In the rows, zero is written as 128.
Each named turn below is shown by a few rows before and after it. Which turns, in which order, take the first row of each later pair to the second? The first pair is answered.
q_110 (before -> after):
[144 166 119 114 144 122 149 125 168 134 124 100 150 127  95] -> [ 86 151 117 133 127 114 170 142 144 125 124 142 155 115 109]
[127 110 139  98 111 134 118 137 126 120 131 118 127 154 137] -> [120 109 144  93 129 116 123 138 139 127 128 121 125 150 135]
[172 121 110  96 144 161 128 129 137 155 114 109 150 128 101] -> [102 108 124 108 167 124 157 146 138 157 117 152 153 106 105]
q_915 (before -> after):
[ 88 124 160  96 174 160 121 138 100 114 124 134 104 113 127] -> [ 97 124 161  90 179 158 117 133 104 116 126 128 105 114 123]
[134 133 117  95 134 140 125 141 136 114 124 126 114 116 132] -> [126 136 115  98 139 135 130 143 143 115 123 127 117 109 131]
[191 127 125 105 148 155 130 153 118  99 147  75 118 139 105] -> [173 131 118 113 170 126 160 156 143 111 137  74 134 116  91]
[ 82 158  88 156 101 158 169 155 107 128 139 121 133  83 100] -> [109 155  96 145  81 192 136 154  80 113 149 125 118 106 118]
q_26 (before -> after):
[153 145 108 129 113 174 130 163  84 105 133 137 108 135 135] -> [155 155  99 119 136 165 144 171  99 108 126 132 112 119 125]
[133 114 152 129 140 100 131 113 139 147 135 135 127 138 153] -> [127 110 150 136 118 108 129 112 126 146 141 141 130 142 156]
[ 99 134  89 104 207 119 181 167 163 113 120 135 123  91 108] -> [121 108 134  89 224  99 147 132 181 118 132 127 108 119 115]
q_789 (before -> after):
[175 104 200 127 107 157  91  88 130 132 124  74 112 171 153] -> [165  98 209 130 121 126 104  79 149 146 118  68 116 163 143]
[ 96 110 145 136 130 118 119 135 113 114 140 166 115 120 124] -> [106 116 141 129 131 136 109 142 102 109 139 165 107 125 125]
[109 139  79 153 106 134 177 152 128 142 115 113 151 101 117] -> [122 145  72 147  98 154 164 162 115 136 117 116 143 106 123]
[103 125 150 163 107 110 112 120 113 116 126 163 105 143 158] -> [125 133 147 149 107 133  97 127 104 110 128 161  94 147 162]
q_594 (before -> after):
[159 130 128 166 125 147  86  74 143 189 133 114 135 151 105] -> [174 140 136 132 181 152  77  95 149 180 130 122 113 144 113]
[124  84 166 137 145  79  77 111 161 130 130 136 117 132 120] -> [117  94 160 122 173  92  84 141 152 121 127 153 108 113 127]
[142 150 107  87 182 151 135 189 118 108 124 150 115  97 129] -> [105 148  80 133 120 155 162 189  96 113 121 157 139  92 126]
Now pairs of rows:
Each pair is two turns apart.
[149  97 144 127 144  97 112 104 142 129 137 118 138 129 128] -> [153 103 128 138  99 131 106 107 111 120 141 125 141 142 132]
q_110 q_110
[164 147 122 100 148 132 130 153 143 138 110 106 124 125 128] -> [ 97 119 145 118 148 102 142 157 132 136 118 153 123 118 144]
q_26 q_110
[104  97 155 158 109 103 128  98 127 135 136 136 128 150 140] -> [ 91 119 117 167 100 115 158 127 116 134 123 143 144 124 132]
q_26 q_26
[207 138 130  92 136 180  64 127 115 120 137  94 108 161 141] -> [137 129 134 115 190  74 145 120 196 161 116  84 148 106  97]
q_789 q_915
[213 128  73 117 130 112 136  58 132 165 126  65 142 159 101] -> [173 124  91 104 195  63 161  70 162 170 114  88 143 128  98]
q_594 q_789
[122 156  88 126 107 156 123 204  65 132 132 137 108 124 166] -> [122 164  65 146  92 134 156 197  94 152 120 110 139 106 139]
q_594 q_26
[144 130  65 128  99 121 116 119 157 127 123 107 131 152 113] -> [ 94 120  64 146  93 108 131 131 141 121 124 141 135 137 124]
q_110 q_110
[214 137 113  84 141 149  91 149 148 117 137 113 106 126 115] -> [160 149  88  99 160 118 150 184 164 127 119 132 129  77  97]
q_915 q_594
[171 117 161 115 143 113 105 120 137 129 133 113  95 148 126] -> [144 133 146 105 177 106 131 159 136 126 122 134  96 120 122]
q_594 q_915
[142 175  96 145 114 134 157 153 123 142 118  91 142  96 105] -> [169 151 144 120 158 104 125 118 159 149 128  76 128 119 105]
q_26 q_26
[135 136 145  83 178  90 151 114 178 127 115 116 114 121 126] -> [ 76 132 126 126 134  81 189 124 158 128 113 146 136 106 128]
q_915 q_594
[174 144  95 139 124 122 161 108 168 145 112  67 138 109  93] -> [ 78 130  92 171  98 122 186 141 114 132 120 142 144  95 120]
q_110 q_789
[171 175 114 119 156 139 100 137 111 145 124 124  93 125 127] -> [120 166 108 141 134 142 119 152  78 137 129 160  99 117 144]
q_110 q_110
[115 133 137 128 179  96 133 123 173 121 133  85 149  96  85] -> [113 128 157 106 204 109 108 132 162 104 140 109 123 103 103]
q_26 q_594
[107 111 140 139  99 113 123  91 138 124 128  88 154 149 116] -> [116 120 132 136 109 110 127  94 145 126 123  79 153 141 107]
q_26 q_110
[151 121 134 110 185 133 115 111 151 128 136 141 110 102 142] -> [170 126 114 123 129 178 101 115 112 116 143 140 111 122 154]
q_110 q_110
[ 72 132 145  81 180 156 134 184 128 110 121 181  91  96 138] -> [ 43 139 114 114 152 135 172 185 138 127 107 170 122  77 117]
q_594 q_26
[193 149 127  81 173 132 106 127 157 139 124  87 123 129 115] -> [142 157 113  86 199 110 148 156 161 137 112 115 131  94 107]
q_594 q_789
[194 102 146 126 159 124  93 120 124 110 119  98 128 137 129] -> [141  85 168 137 179  87 107 119 134 115 119 132 129 120 133]
q_26 q_110
[119 101 196 125 126 122  76  93 129 143 139 160 107 158 172] -> [178 123 176 116 119 142  64  89 139 149 135 113 107 162 157]
q_26 q_110
[112 103 128 192  84 110 150 131 118 134 140 177 157 134 117] -> [143  97 146 185  74 124 117 103 121 133 148 158 148 160 122]
q_594 q_789
[115 149  85 116 145 131 144 153 159 140 115 128 121  93 114] -> [117 141  96 121 146 114 143 135 173 150 117 117 128  97 106]
q_594 q_26
[ 70 117 162 152 123  81 165 108 129 150 127 148 144 124 143] -> [183 150 142 123  84 158 111  91 118 135 129  86 127 164 140]
q_789 q_110
[106  74 130 127 108 106 135  97  89 129 140 166 114 137 194] -> [159 100  95 126  74 150 125 101  77 131 138 125 117 147 183]
q_110 q_26
[122 139 113 138 110 133 123 137 124 159 107 145 154 128 106] -> [127 131 128 135 123 112 119 123 144 167 107 136 156 133 104]
q_594 q_110
[ 79  97 146 151  74 131 125 119  85 118 164 176 132 142 157] -> [178 129 120 129  61 174  99 103  99 120 159 105 131 159 138]
q_110 q_26
[148 129 136 125 136 115 127 101 160 136 114 101 145 130 107] -> [ 93 115 135 146 103 126 130 121 105 119 123 160 141 131 138]
q_110 q_915
[165 118 144 103 146 145  89 113 145 136 129 119 108 161 137] -> [148 125 134  94 153 163  97 143 121 121 128 145  98 147 148]
q_594 q_26
[128 145 159  78 179 155 106 136 136 136 130 128  67 108 102] -> [122 127 171  97 124 169  81 115  99 127 143 140  64 142 124]
q_26 q_26
[131 121 105  87 199  90 122 146 137 102  88 146  92  76 119] -> [ 91  89 117 121 124 115 106 138  75  86 112 191  90 105 156]
q_26 q_110
[148 152  88 128 103 166 142 147 107 122 117 122 129 116 115] -> [165 129 133 104 162 121 120 115 159 136 119 103 115 124 108]
q_110 q_26
